In the data rows, zero lies at 4.5, halfway between 4 and 5.
Some points, each followed by its number:
[6 7 6 5 7 8 5 7 5 5 7 5 6 7 6 5] 0
[4 4 6 4 4 5 5 4 6 7 5 6 6 4 7 5] 1
[5 5 4 6 5 6 7 5 7 7 5 5 6 5 5 6] 2
[5 4 4 7 5 5 7 6 5 5 5 4 6 6 5 5] 3
[4 4 4 5 4 6 6 4 7 7 4 5 8 4 6 6] 4
[6 5 5 7 6 5 6 7 4 4 6 6 6 7 5 4] 5
[4 4 5 4 4 6 6 4 7 7 5 5 8 4 7 7] 6
[6 6 7 4 6 6 5 5 5 5 5 6 5 5 7 6] 7
[4 4 4 6 4 4 7 4 7 8 4 4 7 4 6 7] 8
[8 9 7 4 7 7 4 8 4 4 9 5 4 8 6 4] 9
[5 5 5 7 5 5 7 5 6 7 5 5 7 5 5 5] 10
[4 4 7 4 4 4 5 5 6 6 4 9 4 4 8 8] 11
[4 4 7 4 4 4 5 4 7 6 5 8 4 5 7 6] 12
[7 7 6 6 8 7 5 7 4 4 7 5 4 7 5 4] 13
Which two points above are nearest to each new point? Their numbers follow each, nearest first.
[5 4 4 7 6 4 7 6 5 4 5 4 4 6 4 4] 3 5
[5 4 6 6 5 4 5 5 6 5 5 8 5 5 7 6] 12 11
[6 6 7 4 5 5 4 6 6 6 6 7 4 6 7 7] 7 12
[4 4 6 5 4 5 5 4 5 7 4 7 5 4 6 6] 1 12
[5 4 4 7 6 5 7 5 5 6 4 4 6 6 5 5] 3 10
[4 4 4 6 4 5 7 4 8 7 4 4 6 4 5 7] 8 2
[4 4 5 5 4 6 6 4 6 8 4 6 7 4 5 6] 4 6
[4 4 4 5 4 6 7 4 8 8 4 4 8 4 5 5] 4 8
[7 7 6 5 7 7 5 6 6 6 7 5 5 7 6 5] 0 13
[4 4 5 6 4 5 7 4 7 8 4 4 7 4 6 6] 8 4
[8 9 7 4 9 8 4 8 4 4 9 4 4 7 6 4] 9 13
[7 7 6 6 8 7 5 7 4 4 7 4 5 7 5 4] 13 0
[4 4 6 5 4 5 5 5 6 6 4 6 5 4 7 6] 1 12
[8 9 7 4 8 7 4 7 4 4 9 5 4 8 6 4] 9 13
[4 4 5 5 4 6 6 4 8 8 4 5 7 4 6 4] 4 1
[8 9 7 4 7 8 4 7 4 4 9 6 4 7 6 5] 9 13
[5 6 7 4 6 5 4 6 5 5 6 7 4 5 6 6] 7 12
[6 6 5 5 6 7 6 5 5 7 6 5 6 5 5 6] 2 10
